In the rows, 128 means zero.
Each path below is one point turned by a fixed rotation once a step. After each direction that follows a path, write how fast that rotation turns it, in degrees a step (0 if it stays still).
Each turn is a multiple of 5 degrees from 10 to 175, or 0.
Each row of a path follows its step; steps can be skipped.

step 2: [127 127 120 130 127 129 126 120 134 127 118 127 147 128 127 129 129 125
 134 134 131 133 131 124 132 123 119 138 123 127 126 132 128 132 118 123
 122 119 124 126 124 121 133 124 119 127 115 134 125 118 132 130 122 128
 135 123 138 127 131 126 128 138 124 130 121 128 131 130 125 134 122 135
 127 131 132 131 124 130 126]
step 11: [131 124 126 123 126 130 126 120 124 118 127 127 132 129 133 132 129 120
 133 131 136 132 133 129 139 127 115 128 129 134 126 141 132 132 132 125
 120 121 126 127 123 118 136 127 128 124 126 133 124 119 138 126 119 123
 132 117 133 123 126 131 130 130 135 131 121 127 134 132 129 130 129 136
 127 124 139 132 127 133 124]
step 13: [123 120 122 131 126 127 125 117 129 125 123 129 127 132 133 128 124 123
 127 130 137 133 131 128 122 129 115 136 125 123 128 137 128 133 134 125
 137 120 119 130 121 125 130 124 132 118 122 129 125 122 128 114 128 126
 126 124 137 125 131 137 120 129 130 134 115 123 132 135 130 127 127 129
 122 126 133 125 134 126 121]
step 15: [125 128 120 125 123 140 122 128 125 131 118 128 134 127 132 129 131 121
 124 135 136 128 130 126 122 123 116 120 130 122 126 131 127 130 124 135
 125 122 128 135 108 125 133 124 132 117 123 133 131 123 129 126 122 130
 132 121 135 119 128 137 123 119 133 126 124 127 128 130 132 134 127 125
 126 128 124 127 131 127 127]
step 19: [128 134 122 124 130 129 119 114 127 134 123 140 135 131 137 125 128 117
 129 127 130 125 128 128 124 137 113 129 126 119 128 121 121 135 120 121
 126 134 131 133 127 124 135 122 131 123 123 126 126 124 126 125 129 123
 134 120 128 125 136 132 126 122 126 132 123 124 125 120 127 133 126 126
 122 123 137 129 123 130 125]
step 20: [133 126 124 129 127 129 124 124 134 129 130 126 138 135 128 137 123 131
 122 132 133 131 136 118 129 125 110 126 123 123 131 141 130 130 127 126
 125 125 130 134 125 121 130 124 124 124 134 132 122 121 140 125 125 128
 130 120 141 120 129 132 126 127 132 131 119 119 132 126 128 133 129 124
 126 128 130 135 124 121 131]
step 21: [126 136 134 131 126 131 128 128 121 130 118 134 135 131 134 125 122 125
 122 128 120 135 131 119 127 132 113 131 130 120 136 125 134 130 122 122
 134 127 128 132 116 115 132 121 124 129 120 129 127 124 120 124 133 135
 127 124 131 122 134 127 128 128 133 129 124 124 116 121 122 138 133 124
 126 131 127 126 127 132 130]
Directions:
[128 128 127 128 129 127 129 127 128 129 129 128 129 130 129 127 128 126
 130 126 128 128 128 129 128 130 127 128 129 129 126 130 130 129 128 127
 126 128 128 128 127 129 129 130 128 126 128 127 127 128 128 125 129 129
 128 128 127 132 128 128 127 128 126 129 130 130 130 128 125 128 130 127
 128 128 129 129 125 129 129]  130
